data =
[[38, 41, 37, 43, 43, 43, 45, 42, 44],
 [44, 38, 38, 45, 45, 42, 47, 36, 43],
 [73, 15, 53, 15, 55, 23, 63, 32, 34],
 [21, 61, 38, 60, 31, 56, 18, 51, 48],
 [80, 13, 56, 15, 55, 19, 65, 27, 30],
 [37, 44, 40, 48, 37, 42, 34, 44, 42],
 [70, 23, 53, 23, 52, 25, 54, 30, 34],
 [3, 71, 31, 72, 28, 66, 19, 59, 55],
 [60, 23, 47, 39, 41, 32, 41, 39, 38]]
data[0,0]	38
data[1,7]	36
data[5,0]	37
data[2,8]	34
data[6,7]	30
data[4]	[80, 13, 56, 15, 55, 19, 65, 27, 30]
data[:, 2]	[37, 38, 53, 38, 56, 40, 53, 31, 47]
data[2,5]	23
data[2,6]	63
data[7,5]	66
data[4,4]	55
data[6,6]	54
data[4,2]	56
data[5]	[37, 44, 40, 48, 37, 42, 34, 44, 42]
data[1,2]	38
data[2,2]	53
data[2]	[73, 15, 53, 15, 55, 23, 63, 32, 34]
data[8,6]	41
data[:, 5]	[43, 42, 23, 56, 19, 42, 25, 66, 32]
data[3,2]	38
data[7,6]	19
data[6]	[70, 23, 53, 23, 52, 25, 54, 30, 34]
data[5,2]	40
data[:, 6]	[45, 47, 63, 18, 65, 34, 54, 19, 41]
data[:, 3]	[43, 45, 15, 60, 15, 48, 23, 72, 39]
data[5,6]	34
data[6,8]	34
data[0,2]	37
data[8,2]	47
data[0,5]	43

X =  185.2   -92.1    88.1    97.8   -86.1    93.4  -172.4  -122.2   160.6   -54.2  -167.3   178.2   157.0   186.5
X[0]: 185.2
X[7]: -122.2
X[-12]: 88.1
X[-9]: 93.4
X[13]: 186.5
X[11]: 178.2

A =
[[ -1   2 -18   8  18 -19 -16 -12 -21]
 [ 24  36 -21  15  27  24  26 -24 -24]
 [ 80  74 -70  86  87  76  81 -77 -73]
 [ 90  89 -83  93  94  90  94 -88 -81]]
A[0][0]	-1
A[2][4]	87
A[0][4]	18
A[3][6]	94
A[2][3]	86
A[3][7]	-88
A[3][1]	89
A[0][5]	-19
A[3][3]	93
A[1][2]	-21
A[3][2]	-83
A[3]	[90, 89, -83, 93, 94, 90, 94, -88, -81]
A[:, 3]	[8, 15, 86, 93]
A[1][8]	-24

a =
[[  -7   30    1  -18   36  -13 -101    4   43]
 [ -13  -26   52  -34    6    4   55   63   50]
 [  65   29   22  -58   14   15  -46   15   56]
 [  70  -27   26   43  -23    9   45  -55  -31]
 [  34   -2  -65  -63   31   -4   41   49  -14]
 [  27    3  -53    6   67  -37  -68  -15  -15]
 [  14   27  -53   34   -5   -5  -54  -63  -50]
 [  37   -2   83   23  -52   32   13  -37   26]
 [  49  -28   83   -7   19    0   -1   12   64]
 [  12  -50    8   53   70  -55  -26  -17   -6]
 [  70  -29   27   42  -23    6   42  -56  -30]
 [  -6   29    3  -17   36  -13 -101    3   42]
 [  25    3  -53    6   66  -35  -70  -14  -17]
 [ -86  -24   34    8   24  -26    1   53   40]]
Rows and columns are counted from 0.
(0, 0) = -7
(7, 2) = 83
(12, 4) = 66
(11, 5) = -13
(9, 0) = 12
(7, 5) = 32
(9, 3) = 53
(13, 4) = 24
(9, 2) = 8
(4, 0) = 34
(8, 3) = -7
(0, 7) = 4
(8, 5) = 0
(6, 2) = -53
(6, 5) = -5
(10, 2) = 27
(7, 6) = 13
(9, 4) = 70
(2, 4) = 14
(1, 6) = 55
(1, 8) = 50
(0, 8) = 43
(5, 3) = 6
(8, 8) = 64
(11, 4) = 36
(7, 7) = -37
(4, 3) = -63
(2, 6) = -46
(12, 1) = 3
(6, 3) = 34
(3, 6) = 45
